One turn moves each row of this set onto another row. After a few examples, where does it send each row asked below?
ripar: [ 23 -10  -6 -21   1  11  11 -24   7 -12  -9   6  17  19  22  17 -23 -15
  24  11   7  -8 -11  14 -15 -18 -20 -24  13  14   8   8  -8  -6]
neb: [  5  16 -11 -10 -19  19  11  -7   4 -19  24 -23 -25 -26 -39   4  10 -21
  -8 -17  -9 -17   5  10  -8 -38  18   8 -27  -5  -8   3  16   8]
mur: [ 14 -13  12 -14   5  -2  21 -26   9   1 -13  12   4  11  15  22 -24 -13
  31  -5  13  -1  -4   6 -13 -20 -13 -13   7   4  19  17  -4  -2]
Kor: [-13  13 -19 -11   6  -3  -9 -30 -19 -24  30   4  12  -3  15  -2  -7  19
   8  -3  -3   2  -8  -4  48 -19  22 -25  -3  -5  -8 -26   3   9]
nimup: [ -1  11  -5  -8  -9  13  14  -9  -1 -16  18 -20 -31 -29 -27  -8  10 -30
  -7  -8  -2 -22  15   6  -1 -43  34   0 -35 -13 -13  18   1  22]
rop: [ -2   5   7  36  -1  -2   0 -13 -34   7  -5   6   0  -7  18  -6 -11 -15
 -26  27  19 -15 -29  -9   0 -31   6  14  10 -27 -24 -38   0   6]
boku: [ -2  15  -6 -12 -18  16  -6 -19  13 -19  15 -20 -30 -28 -24  -2   9 -32
 -15  -4  -8  -7  26   6  -4 -33  33   7 -20  -9  -7  11   2  18]
nizuv: [  3  25  -2 -16 -21  34  13 -19  -7  -8  16 -23 -31 -26 -19 -15   5 -33
  -6  -8   0 -11  13  17  -2 -34  26   0 -33   4 -12  10   2  15]
Gupot: [-14   2   2  25  -8  -7  -7   2 -34   8  -8   4   3  -3  20  -3  -4 -15
 -10  32  34 -15 -34 -18  -3 -34   2  20  10 -34 -23 -23 -11   6]
pegor: [-16   6   9  27 -12  11   0   3 -31  10   2   5  -6  -4   8  -2  -8 -14
  -9  24  27 -17 -31  -6  -1 -41   4  20  24 -41 -17 -32 -18   2]
Baras: [ -1   3  -2  32  -6  -1  -5   5 -41  10  14   4  -1 -10  19 -14   0  -8
 -10  23  29 -18 -31 -10  -3 -27  -3  31   2 -30 -15 -22 -16   2]
noba: [ 12  -5   2 -25   4   5  25 -21   8 -12  -4   7  12  13   3  13 -22 -14
  37  13  21   8  -9  17 -17 -14 -12 -30  12   5  15  15  -1   3]
Puga: [ -2  13 -21 -19   4 -18  11  -8 -28  -7   0 -18 -18 -19  -9   0 -23   8
  24 -11  -5  15 -23 -17  42  -8 -13   4 -14  -3 -17 -21   5   4]
lesot: [ 10  -5   4 -10   5  13  13  -9  17 -16  -7   3   9  20  28   5 -29 -11
  33   6  20  16  -4  15 -12 -21 -20 -23   2   5  20  11  -2  -7]
sizok: [-19  14  -4 -18  -4  -5 -13   2 -26 -33  -4 -13 -13  14   4 -21 -17  -4
  29 -20   2 -15 -36  23  45 -24  13  -7  -4  -7   8 -22  11  19]

ripar -> Baras
nimup -> noba
neb -> lesot
Now find these:
mur -> pegor
Puga -> sizok

